One vector is turned by the same rotation once a step. Each row is the vector after some number of steps, and that number follows the row.
The counts run from 0 to 75.
[-33  38 -18   5  14 -42 -10 -20 -25  16  21  16 -23 -30   3 -36  22  10] | 27
[  5  10  -3  50   4  12  -9   7 -31  20  -2   1 -47  30 -15 -25  -2 -35] | 60
[  7  47   1   0  24  26  -7  21 -19  38  12  13 -31  -2  -1 -32  -1 -26] | 2
[  7  19   3  24   6 -10 -15 -23 -17  21  11  18 -33  26  53 -43  15  13] | 31
[ -5   2 -28  36   4   0  -1 -15 -16  13 -38  13 -63 -14  22 -15  27   9] | 49
[-13  16  -4  41 -19 -30 -17 -36 -14  -4  36  12 -28  -6 -10 -42  11 -10] | 66
[ -1  28   7  13   6  -4  -5 -28 -11  25  17  16 -29  17  57 -32  23  -7] | 11
[ 12   8  15  27  -7  -8 -14  -2 -14   7  54 -20 -49  -5  -9 -33 -16   7] | 56
[-39  45 -18   6  19 -21   5 -26 -24  15  15  25 -21 -42 -18 -34  21  -9] | 7
[-32  32   0  26  -3 -40 -24 -24 -30   7  39  14 -11  -2  -8 -43  12   4] | 26
[-18  26  12  -1  24  11   9  14 -40  28 -10  -5 -72 -31 -15  -4   0  16] | 18
[-18  -5  27  19   4  11  10  11 -42  19 -15 -11 -66   5 -12  -6 -10  -6] | 19
[-17  18 -17  34 -10 -34 -23 -24 -27   1  38  18 -23   2  -6 -53  14   2] | 46
[ 13  33   6  -4   4   9 -21   3  -6  24   5  12 -12   4  50 -54   8  28] | 32
[ -9  16 -15  -6  29   1   0  26 -36  15   3   5 -73 -29 -20 -15  -3   7] | 38
[ 25  13   8  25 -12  33 -12  11 -19   3  -7   5 -39 -32 -25 -41 -15  32] | 54
[  8 -13  -6  52 -14  -6 -10 -22 -19   7 -11  12 -51  24  36 -30  18  -1] | 50
[-12  16 -26  11  17 -23 -13  -6 -15  14 -18  25 -53 -29  16 -26  38   8] | 48
[-16  32  12  45 -20  -3  -8 -20 -35   7  34   4   4   6 -23 -42  -4 -24] | 5
[ 17  25  -2  35  -4   0 -18   4 -18  13  27   7 -19  46   8 -43   2 -42] | 61
[ 20  25   5  14   2  26 -10  12 -13  16 -23  23 -18 -20  15 -49  11  39] | 33
[-11  11  25  24  -5   8   1   0 -29  24  30 -13 -68  22  19 -14 -15 -26] | 0
[  9  41   2  13   9  16  -3  -1 -10  24 -10  20 -11  -2  48 -47  32  15] | 12
[ -4   5  26  25   8   7   0  13 -41  10  16 -12 -50  29  11 -24  -8 -18] | 20
[-33  33 -17  23   9 -13   5 -25 -30  26 -24  22 -34 -31 -12 -16  30 -11] | 8
[ 27  44   4  -3   4  34 -10   7  -6  15  13   9 -29 -32  10 -40 -15  21] | 73
[ 19  33   0  14  -7  25  -3   3 -18  24 -34  32 -21 -27  16 -41   3  22] | 13
[ 31  29  -3   4  -2  27 -23  11 -12  21   0  21 -36 -26  16 -48   2  30] | 53
[ -9  27 -20  18  -3 -35 -17 -27  -4  14  32  10 -35 -24  20 -24  27  -4] | 67
[ 17  10  11  30 -12  -1 -14 -13  -5  14  26   2 -39  34  55 -35  12  12] | 51
[  1  10 -11  36   4  12  10 -14  -7  25 -25  19 -58 -30  23 -16  28   4] | 69
[-14  24  11  38   3   9  -8   5 -41  11 -14  14   3  -1 -35 -45   0 -11] | 24
[  5  13  20  40 -18  22  -5  -3 -27   7  16  -7 -47 -27 -31 -20 -21   4] | 75
[  7  31   9  21   3  38 -12  23 -41  27 -11  17 -16  -1 -27 -35  -4 -19] | 3
[ 18   7  17  35 -14  26  -3   8 -28   5 -13  13 -36 -22  -9 -40 -15  43] | 34
[ 15   2  15  49 -19  13 -16  -1 -29   1  24 -11 -55 -12 -23 -35 -26  21] | 55
[  4  11  19   4  -7 -11  -2  -5 -21   8  54 -12 -55 -10  -2 -42 -19  33] | 36
[-11  30   3 -16  19 -10 -11  12 -31  12  43  -7 -60 -17 -13 -27   2  22] | 37
[ -7  33 -19 -10  29  -1   0  13 -15  25  10   7 -64 -17 -13 -14   0 -23] | 58
[ -4  24  16  46 -11  25  -9   1 -40  19  -1  20  -7   5 -40 -44 -14 -21] | 4
[ -4  29  17   2  24   8 -15  14 -38  25  38  -5 -38  36  20 -41   1 -22] | 21
[  6   9  27  43 -20  22  -9  -7 -33  15  -8  12 -23 -19   2 -42 -11  32] | 14
[  4  27   3  -3  16  13  -9  12 -14  33  46  -7 -43  10  20 -33   2 -26] | 1
[-15  24 -26   3   7 -32 -20 -27 -17  19  30  22 -35 -18  10 -35  23   9] | 47
[-20  40   3  15  -5 -17 -20 -16 -24  13  40  11  -9 -20  -9 -45   5 -16] | 6
[-26  20   5  46 -14 -11 -24 -16 -49  -2  24  11   0   5 -28 -52  -1  -5] | 25
[ -2   7  -9  64 -24  -9 -14 -30 -17  -6  -4  21 -16 -14 -32 -42  10  -7] | 65
[-16  28 -30  12   4 -10  -7 -27 -12  32  -5  21 -55 -37  27 -16  22   0] | 68
[  6  46  -7   2  17   5 -32  18 -21  26  28  19 -12  21  -7 -49   9 -21] | 42
[  8  15  -5  27  31  12  -9  27 -26  24 -19  -2 -67  -6 -21 -14   8 -33] | 59
[  1  21 -15  41  -2   7 -19   0 -35  -2 -19  32  -1 -12 -45 -44   7   1] | 44
[ -6   9 -10  57 -16 -12 -16 -16 -30  -6  16  16 -11   3 -32 -45   8   3] | 45
[-10   3  -7  44  -2 -16  -1 -19 -30  19 -30  21 -48  -3  -6 -18  29   2] | 29
[ 34  27  -1   3   2  15 -24   2   1  23  23  15 -35   1  39 -47   5  27] | 52
[-17  22  30  -4 -12 -16  -6 -13 -26   8  50  -9 -43 -23  18 -32 -11  26] | 16
[-25  22 -30  26  13 -19   3 -15 -28  21 -16  20 -42 -27  -9 -25  29  11] | 28
[ -4   5   8  30  23  12  -9  22 -39  24 -23   0 -69   4 -24 -17  -2 -11] | 39
[  0   3  13  39   5  -1 -11   5 -32  16   3  -4 -54  40 -10 -29   3 -28] | 40
[  8  47 -12  13  17  18 -33  19 -24  25 -10  29  -3 -10 -34 -59  12  -5] | 43
[  4  25 -14  36   3  10 -18  -2 -19   9 -14  27  -4 -36 -37 -43   9  -6] | 64
[ 27  32  11   4 -12  13 -17   0   4  19  39   3 -28  -6  32 -45   3   9] | 72
[ -6  52   2 -10  32  20 -12  24 -32  31  11   8 -15  10   2 -50   0 -15] | 22
[-21   5   4  60  -1 -16  16 -20 -34  16 -28  21 -45  -6   9 -19  25 -20] | 9
[ -8  38  -2   2  22  19 -18  27 -40  24 -17  27  -3   0 -26 -51   7 -11] | 23
[-16  32   5 -16   9 -10   0   0 -27  25  33   2 -55 -36   6 -26  -7  26] | 17
[ 19  -5   3  47 -17  22  -3 -18  -6  12 -15  10 -47   2  22 -26  16  -4] | 70
[ 13  29   3  13  -8  41  -9   1 -26  10  -1   3 -39 -41 -18 -26 -21  23] | 74
[  7  -8  24  35 -25   4 -11  -9 -30   5  20  -5 -42 -17  -3 -41 -29  34] | 35
[-11   9   5  46 -11 -18   4 -31 -23  15  11   6 -28  20  38 -27  29 -17] | 10
[  6  27   3  15  15  -6 -20  15 -30  17  30   8 -30  44   8 -34   1 -29] | 41
[ 16  15  24  37 -21  28 -17 -20  -6  17  18  -2 -34  13  46 -35  -2   2] | 71
[-11  30  -7 -10  16 -17 -19   6  -8  14  56 -10 -65 -11 -11 -13 -10  -2] | 57
[ -3  54 -20  14  12  13 -28   9 -13  18   3  30  -5 -23 -12 -52  17 -26] | 63
[ -5  12  30  33 -31  11  -1 -21 -25   4  30  -3 -24  -6  12 -38  -8  36] | 15
[  7  43 -10   2  17   2 -34   8 -15  21  30  12 -10  21   2 -53  12 -32] | 62
[ -9   2   8  47  -9 -16   1 -24 -28  17 -11   7 -41  23  33 -28  22  -1] | 30
